The rows below fall into families. The same turns and mirrors carry the whole set onto itself and the rows of a family onto each other. For each named row, which other rows are in its family? Write them in the order they are listed.
These 28 rows form 7 families of 4 rows each.
Z_976: [-13 -21  -9 -14  -5  -2  19  -1 -23 -25   1  -5 -32 -11  -8   1  20  -4
  32  66 -41  -3   4 -11   3  -6  41  13 -22  -4  13 -10 -45 -36 -19  16]
Z_323: [  9   0   6 -34  21 -12 -25  18   7   0  31   2   8  -6   1 -31 -34  -1
 -29   1 -42 -26  17 -18 -19  50   9 -22 -28  23 -19   7  24 -14  36  12]
Z_421: [-18 -10  -4  -8  25 -11  31 -33 -19 -24 -28 -15  -5 -23 -16 -14  25  11
  17   8 -37 -26 -11  -2   8 -16  40  -4 -10  -6  38 -22 -32 -14 -16   3]
Z_320: [-35 -19  -7 -33  -5 -16   6 -33 -26 -37 -12   2 -40  -2 -21 -35  14  32
  11  34 -33  -5  -5  -6  19 -10  16  16  -3 -36  -1 -22  -6 -29 -13  33]
Z_649: [-37 -14   2 -11  25 -14   2 -31 -25 -23 -10  23 -22 -20 -23  -4  21  -1
  15  57 -44   3  -4 -22   4 -11  11   4   2   1   6 -31 -42 -10 -11  -1]
Z_244: [ 23   3  -9  -6  -4  -8 -21  -7   8   9   6  10 -10 -26  -8  -6  -9  23
 -34   1 -30 -34   9 -18  -7  67   2   7 -27  31 -18  17  18 -29  12  31]
Z_140: [-35  -7 -14 -16   1  -4   0 -21 -25 -21   3  28 -14 -26  -7  -2  14   8
  24  60 -40  12 -10  -9  17 -28  26 -34 -16 -12 -15  -9 -45 -32 -24 -10]
Z_681: [-42 -17 -10 -42   7  11  25 -15 -24 -14  -4   8 -22  -7   4  -6  -1   3
  15  58 -33 -11 -18 -10   1 -21   9  15  -5 -14  42 -17 -33 -27  10  13]
Z_465: [ 25   9   1 -33  27 -11 -20  19   8  -1  17  31  -1 -10 -12  -7 -11  41
 -35 -19 -44 -13  11 -30 -28  42   2  -1 -31  29 -25  18 -12 -36  24   4]
Z_853: [ 21 -22  -8 -10 -34 -18 -24  30  13   6  13  -1  -7  56  11  23   5  -5
   8 -21 -33  21 -22  -8   1  15 -23 -13 -12 -19   1  -2   3   7  27  -8]
Z_420: [  9 -16   7  -8  18   7   7 -23  33  -4 -32  14  15 -19 -15 -25  16   2
  25  13  18  23  26 -26  19 -25  10 -39 -62 -16 -21   1 -11 -39  17 -22]
Z_523: [-26 -12  14 -38  12  -9   4 -20  38 -28 -17  -8  16 -44  11  11   9  20
  29  42  15   1  -4   0   8 -34  33 -38 -31   7 -14 -10 -23 -21   9 -17]
Z_136: [ -4 -35 -13 -30 -34  -1 -10  24 -21 -15  22 -26 -20  39  -3   1 -13   6
 -10 -20  16  14  -9 -28  -9  22 -21 -32  -5  -3  18  -4   7  30  10 -16]
Z_491: [-16 -21   5 -21  12   5  22 -35  26 -11 -29  25  32 -19  -5 -11  -7  19
  32   5  30  16 -11 -39  36   1   5 -16 -34 -21 -28  18  15   1   0 -11]
Z_330: [ 54 -11  -2 -36 -17  28  -3  25 -15   7  28   0  -9  39  29  13  21   1
 -10  -6 -19  10 -13 -22   6  16 -32 -19 -14  -9   4  -5  17  16  24 -17]
Z_379: [  4 -24   8 -15 -31  27 -20   7 -27  13   6 -37 -10  42   2  18   7   9
   3 -15 -14   6 -13  -3 -11  20 -33 -37 -17 -40  12   3   2   1  25 -21]
Z_896: [  4 -23  -2 -21   2 -12 -10  18 -13  10  17  -2  19  41  16  25  17   3
  22 -39 -17  37 -10 -13  -4  28 -18 -13  -4  -6  26  19   7  16  10 -36]
Z_10: [ 21   9   9  -8  -1 -15 -23  -5   5   1  12   2  -1  11   1 -30   8  26
 -53   2 -25 -22  31 -67   0  44  -8 -35  -4  10 -14  13  -2 -26  27  25]
Z_774: [ -9 -21  30 -33  12  -6  16 -27  35   7 -21   2  45 -34  14  -9  -2  -1
  39  24  14  17  -3 -22  25 -26  -7 -33 -38   7 -19   8 -10 -36  -3 -15]
Z_447: [ 18  -9   6 -37  -6  10  -9   7   3  -1  32  26  -5  -5  19 -18 -17  11
 -53 -12 -15  -8  38 -17  -3  50   8  -1 -44  12   4  21 -16   0  29  25]
Z_749: [  9   9 -18 -31  24  -5 -29  24   5  26   5   6  10   2 -15 -35 -13  26
 -58  -7  -9 -17  29 -25  -9  24  18 -19 -22  22  -8  10  -9 -31  31  29]
Z_940: [-13 -20 -11 -34   4  -3  19 -43  13  -6 -47  15  28 -24 -16 -17   7   5
  28  -2  15  -2  -4  -9  25  -5   9 -29  -9 -22 -20  23 -14 -58  -7 -29]
Z_885: [-30 -14  -5 -27  16  -9   4 -29  45 -33 -32  -7  21 -26   1  -2  13   9
  23  27  38  18   1 -13  19  -6   7 -24 -34 -12 -33 -11   0 -35  10 -27]
Z_854: [ 25   1  23 -30  21 -15 -14  40  -3   0  26  -5  20  20   8   1 -14  12
 -21   5 -54 -32   7 -25  -3  58   0  -5 -26  12 -37   9   9 -17  20 -18]
Z_857: [-11  -5  18 -45   4 -30   9 -33  12  -7 -34   9  36 -12 -31 -26  20   0
  22   8  23   5  15 -32  23 -31  28 -26 -31 -19 -11  -3  16   4  12 -19]
Z_503: [  1 -10 -18 -20 -35  -1 -11  21  -5   6   9  -7  -6  25  22  27  14   4
   7 -18 -30   1 -25   0  -5  26 -32 -15 -36  -8  22   3  20  18  15 -51]
Z_6: [ -8 -37 -11 -16  10 -23   5 -31 -29 -42   3   9 -25  -9 -12  -2  35  25
  18  54 -36 -16   8 -14  20  -5  32  20   1  -8  36  -2 -14 -14   7  12]
Z_295: [ 13 -41 -10 -20 -37 -30 -23  45   6  10   7   1   0  28  12  26 -13   5
 -18 -22 -34  -4 -17  -5   9  38 -25   2 -40   1  -9  -3  -6  12  14 -22]

The rest of the family of Z_681: Z_244, Z_420, Z_896
The rest of the family of Z_465: Z_976, Z_774, Z_503
The rest of the family of Z_295: Z_140, Z_523, Z_854
The rest of the family of Z_6: Z_491, Z_379, Z_749
The rest of the family of Z_320: Z_136, Z_10, Z_857

The rows below fall into families. The same turns and mirrors carry the whole set onto itself and the rows of a family onto each other. For each named row, which other rows are in its family? Write them in the order they are listed.
These 32 rows form 4 families of 8 rows each.
Z_348: [ 19  -9  10 -21 -55 -31 -18 -26  23 -43 -16]
Z_822: [ -2  32   2   5  -6 -14 -47  47  27  -4  12]
Z_887: [  7 -18  22 -17 -62 -11 -14 -34  34 -26 -25]
Z_740: [ 22  -4  10 -31 -57 -25  -8 -22  35 -39 -20]
Z_400: [-11  30  -3  10  -3  -5 -48  44  25  -2   3]
Z_141: [  7 -22  15 -14 -58 -16 -22 -40  31 -17 -17]
Z_578: [ 16 -23  13 -22 -48 -12  -8 -26  56 -10 -28]
Z_719: [-16  19   6  10 -10   5 -51  35  34  19  10]
Z_45: [-19  20   2  14 -11  12 -49  36  27  15   1]
Z_222: [-22  40   5  14 -19   1 -40  32   1 -22   5]
Z_613: [ 23 -25   6 -22 -43 -17 -12 -25  53  -2 -23]
Z_587: [-20  19  -1   9 -10  10 -43  33  24  23   2]
Z_9: [ 12 -15  15 -21 -65 -13 -11 -34  29 -28 -23]
Z_630: [  3 -16  14 -23 -63  -5  -9 -34  33 -25 -32]
Z_693: [-23  23  10  16 -19   9 -55  29   9   3   4]
Z_291: [ 27  -5   4 -29 -50 -23  -3 -19  48 -25 -25]
Z_242: [ 17 -16  12 -27 -56 -14  -5 -27  48 -10 -27]
Z_755: [-13  32   9   9 -17  -9 -55  37   6 -15  16]
Z_584: [ 13 -19   8 -30 -49 -12  -2 -22  53 -12 -33]
Z_998: [-21  27  -2  13  -9  15 -36  37  38  18  -2]
Z_256: [ -7  33  -8   2  -2  -7 -39  46  25   3   8]
Z_629: [-34  25  10  19 -22  18 -43  22   8   4   1]
Z_16: [ 23  -5   0 -33 -43 -23   0  -9  49 -33 -30]
Z_982: [-26  18  16  17 -23   7 -57  26  11   6  14]
Z_524: [ 29  -6   9 -27 -40 -27  -4 -14  52 -33 -23]
Z_806: [-30  22   4  15 -22   9 -53  25   5   7   6]
Z_975: [ 35  -7   0 -25 -39 -36 -10 -15  46 -28 -20]
Z_897: [-13  34   4  15 -11  -4 -51  38   5 -15   7]
Z_198: [ 19  -4  16 -22 -52 -27 -11 -25  29 -47 -18]
Z_178: [ -7  41  -6   7  -5  -2 -32  46  28  -9   1]
Z_701: [ 13  -3  11 -30 -54 -23  -7 -22  25 -46 -28]
Z_433: [-18  34   1   7 -15  -5 -47  35   3 -14  11]

The rest of the family of Z_613: Z_348, Z_141, Z_222, Z_998, Z_629, Z_975, Z_178

